[[ 4.47  4.68 -0.23  1.74 -2.84  1.25  0.72  0.32  6.00  1.46 -5.01]
 [ 1.52  1.03 -0.21  0.84  0.00 -0.04  0.54  0.05  1.63  0.68 -1.02]
 [-1.33  2.03  0.21  0.56  0.49  1.97  1.31  1.11 -0.83 -0.36 -0.90]
 [-0.93  0.20 -0.94 -0.48  1.04 -0.98  0.27 -0.28  0.70  0.08 -0.10]
 [ 0.09  0.56 -0.38 -0.89  0.26  0.38 -0.25  0.63 -0.40 -0.10 -0.55]
 [ 2.05  1.76 -0.17  0.20  0.96 -0.49  0.58  0.40  2.25  0.99 -1.71]]
|
[[-1.33  2.03  0.21  0.56  0.49  1.97  1.31  1.11 -0.83 -0.36 -0.90]
 [ 2.05  1.76 -0.17  0.20  0.96 -0.49  0.58  0.40  2.25  0.99 -1.71]
 [ 1.52  1.03 -0.21  0.84  0.00 -0.04  0.54  0.05  1.63  0.68 -1.02]
 [ 4.47  4.68 -0.23  1.74 -2.84  1.25  0.72  0.32  6.00  1.46 -5.01]
 [ 0.09  0.56 -0.38 -0.89  0.26  0.38 -0.25  0.63 -0.40 -0.10 -0.55]
 [-0.93  0.20 -0.94 -0.48  1.04 -0.98  0.27 -0.28  0.70  0.08 -0.10]]

[[ 1.54  1.32 -2.23]
 [-3.08  3.61  1.67]
 [ 4.46 -3.60 -5.94]
 [ 0.75 -1.82  3.06]]
|
[[ 0.75 -1.82  3.06]
 [-3.08  3.61  1.67]
 [ 1.54  1.32 -2.23]
 [ 4.46 -3.60 -5.94]]

[[-3.38 -2.85 -0.05]
 [ 1.53  1.76 -0.04]
 [-5.54 -4.88  0.47]
 [-1.64 -1.34  0.35]
 [-2.14 -1.82  0.29]
 [-1.06 -0.72 -1.28]]
|
[[-5.54 -4.88  0.47]
 [-1.64 -1.34  0.35]
 [-2.14 -1.82  0.29]
 [ 1.53  1.76 -0.04]
 [-3.38 -2.85 -0.05]
 [-1.06 -0.72 -1.28]]

[[ 0.34  4.62  1.84 -0.83 -3.34]
 [ 3.60  1.02  1.81 -1.26 -4.02]
 [ 4.43 -1.25 -1.33 -2.07 -3.07]
 [ 2.09 -0.25 -5.05 -2.25 -0.89]
 [-1.56  5.43 -1.18 -1.21 -1.63]
 [ 2.06 -0.21 -4.97 -2.21 -1.03]]
|
[[ 0.34  4.62  1.84 -0.83 -3.34]
 [ 3.60  1.02  1.81 -1.26 -4.02]
 [-1.56  5.43 -1.18 -1.21 -1.63]
 [ 4.43 -1.25 -1.33 -2.07 -3.07]
 [ 2.06 -0.21 -4.97 -2.21 -1.03]
 [ 2.09 -0.25 -5.05 -2.25 -0.89]]

[[ 0.85 -4.33  6.07 -3.10 -1.43 -0.22 -4.69]
 [ 1.00 -3.77  6.50  0.40 -0.57  0.18 -1.05]
 [ 0.00  0.08 -0.84 -0.03  0.96 -1.19  0.58]
 [ 2.96  0.67  1.70  0.29 -0.24  0.27 -0.06]
 [-3.11  0.71 -1.44  1.19  2.25  0.32  1.67]
 [ 3.72 -4.05  0.18 -1.18 -0.84 -2.37 -0.59]
 [-0.13  3.07 -0.43  1.43 -0.18  1.31  1.20]
 [-1.05  1.49 -0.90 -1.16  0.11  0.11 -1.12]]
|
[[ 1.00 -3.77  6.50  0.40 -0.57  0.18 -1.05]
 [ 0.85 -4.33  6.07 -3.10 -1.43 -0.22 -4.69]
 [ 2.96  0.67  1.70  0.29 -0.24  0.27 -0.06]
 [ 3.72 -4.05  0.18 -1.18 -0.84 -2.37 -0.59]
 [-0.13  3.07 -0.43  1.43 -0.18  1.31  1.20]
 [ 0.00  0.08 -0.84 -0.03  0.96 -1.19  0.58]
 [-1.05  1.49 -0.90 -1.16  0.11  0.11 -1.12]
 [-3.11  0.71 -1.44  1.19  2.25  0.32  1.67]]

[[-0.01 -0.02 -0.01  0.01  0.12  0.04 -0.01  0.06  0.00]
 [-1.92 -1.77 -0.20 -3.37  4.99 -1.24 -0.41 -0.57 -2.31]
 [ 1.45  1.88  2.68  2.52 -1.57  0.54  0.02 -0.29  1.07]
 [-0.06 -0.51 -3.66  1.98 -0.87  0.31  1.68  1.94  0.09]
 [ 0.79  0.30 -0.63  2.45  0.03  1.98 -0.56  1.31  1.62]
 [ 0.75  1.00  2.03  1.05  1.53  0.93 -0.36  0.34  0.58]
 [ 1.54  1.76  1.63  2.29 -0.84  1.15 -0.05  0.02  1.42]]
|
[[ 1.45  1.88  2.68  2.52 -1.57  0.54  0.02 -0.29  1.07]
 [ 0.75  1.00  2.03  1.05  1.53  0.93 -0.36  0.34  0.58]
 [ 1.54  1.76  1.63  2.29 -0.84  1.15 -0.05  0.02  1.42]
 [-0.01 -0.02 -0.01  0.01  0.12  0.04 -0.01  0.06  0.00]
 [-1.92 -1.77 -0.20 -3.37  4.99 -1.24 -0.41 -0.57 -2.31]
 [ 0.79  0.30 -0.63  2.45  0.03  1.98 -0.56  1.31  1.62]
 [-0.06 -0.51 -3.66  1.98 -0.87  0.31  1.68  1.94  0.09]]

[[-0.70  0.38 -1.50 -0.79]
 [ 0.24 -3.66 -1.27 -0.84]
 [-0.10  2.28  0.97 -2.83]
 [ 1.03 -4.77 -1.74  1.06]
 [-0.39  3.94 -3.65  2.93]
 [-0.83 -0.32  3.40 -0.23]
 [-0.30  0.02  4.20 -2.31]]
|
[[-0.30  0.02  4.20 -2.31]
 [-0.83 -0.32  3.40 -0.23]
 [-0.10  2.28  0.97 -2.83]
 [ 0.24 -3.66 -1.27 -0.84]
 [-0.70  0.38 -1.50 -0.79]
 [ 1.03 -4.77 -1.74  1.06]
 [-0.39  3.94 -3.65  2.93]]

[[ 1.83  2.22 -5.55 -3.19  0.49  4.16  0.30  2.16  1.24 -1.34 -0.05 -5.64
   5.40  0.16 -0.74  2.30]
 [-0.67 -0.01 -0.16 -2.38 -0.08 -1.22  3.40 -6.11  1.13  2.76  0.03 -0.51
  -1.19  6.52  0.05 -1.39]]
|
[[-0.67 -0.01 -0.16 -2.38 -0.08 -1.22  3.40 -6.11  1.13  2.76  0.03 -0.51
  -1.19  6.52  0.05 -1.39]
 [ 1.83  2.22 -5.55 -3.19  0.49  4.16  0.30  2.16  1.24 -1.34 -0.05 -5.64
   5.40  0.16 -0.74  2.30]]

[[-2.97  0.76 -0.39  0.62 -4.22  2.21 -0.63]
 [-1.88  0.44  0.83 -0.53 -4.01  1.80  0.72]
 [-1.60 -0.37  0.11  1.47 -0.98 -0.59 -0.21]
 [-3.78 -0.38 -0.54  2.98 -2.77 -1.15 -0.63]
 [ 0.11 -0.01  0.26  0.03 -1.85 -1.52  0.38]
 [-1.06  0.13  0.57 -0.38 -1.82  0.54  0.58]
 [-1.08 -0.15  0.01  0.14  1.64  1.19 -0.21]
 [-1.01  0.23  0.29 -0.80 -0.10  1.57  0.33]
 [ 1.11 -0.17 -1.24  0.57  1.76 -4.69 -0.79]
 [-1.43  1.02 -0.99 -0.31 -2.94  2.52 -0.33]
 [-2.41  0.06 -0.23  0.03  1.60  2.95 -0.13]]
|
[[-1.88  0.44  0.83 -0.53 -4.01  1.80  0.72]
 [-1.06  0.13  0.57 -0.38 -1.82  0.54  0.58]
 [-1.01  0.23  0.29 -0.80 -0.10  1.57  0.33]
 [ 0.11 -0.01  0.26  0.03 -1.85 -1.52  0.38]
 [-1.60 -0.37  0.11  1.47 -0.98 -0.59 -0.21]
 [-1.08 -0.15  0.01  0.14  1.64  1.19 -0.21]
 [-2.41  0.06 -0.23  0.03  1.60  2.95 -0.13]
 [-2.97  0.76 -0.39  0.62 -4.22  2.21 -0.63]
 [-3.78 -0.38 -0.54  2.98 -2.77 -1.15 -0.63]
 [-1.43  1.02 -0.99 -0.31 -2.94  2.52 -0.33]
 [ 1.11 -0.17 -1.24  0.57  1.76 -4.69 -0.79]]
---
[[ 0.10  2.86 -1.67  0.72  2.06]
 [ 3.25 -4.23  4.79 -1.97 -0.87]
 [ 1.61 -2.20 -0.74  2.77  1.24]
 [-2.57 -2.10 -1.57  2.76  2.12]]
|
[[ 0.10  2.86]
 [ 3.25 -4.23]]

[[-0.31  0.57  4.50  3.08]
 [-0.34  0.04  3.46  4.49]
 [ 0.01  0.13  3.17  4.51]
 [ 1.86  1.04  3.78  3.37]
 [-0.25  0.05  3.40  4.72]]
|
[[-0.31  0.57]
 [-0.34  0.04]]

[[ 5.82  4.15]
 [ 0.15 -1.34]
 [ 3.11 -0.81]
 [-0.66 -1.45]]
|
[[ 5.82  4.15]
 [ 0.15 -1.34]]

[[ 1.17 -1.40]
 [ 3.33 -4.65]
 [-1.46  1.89]]
|
[[ 1.17 -1.40]
 [ 3.33 -4.65]]

[[ 2.59  1.57]
 [ 0.08 -5.22]
 [-1.41  0.73]]
|
[[ 2.59  1.57]
 [ 0.08 -5.22]]

[[-4.25 -3.90  1.52  3.28]
 [ 4.81  2.45  0.74 -4.36]]
|
[[-4.25 -3.90]
 [ 4.81  2.45]]
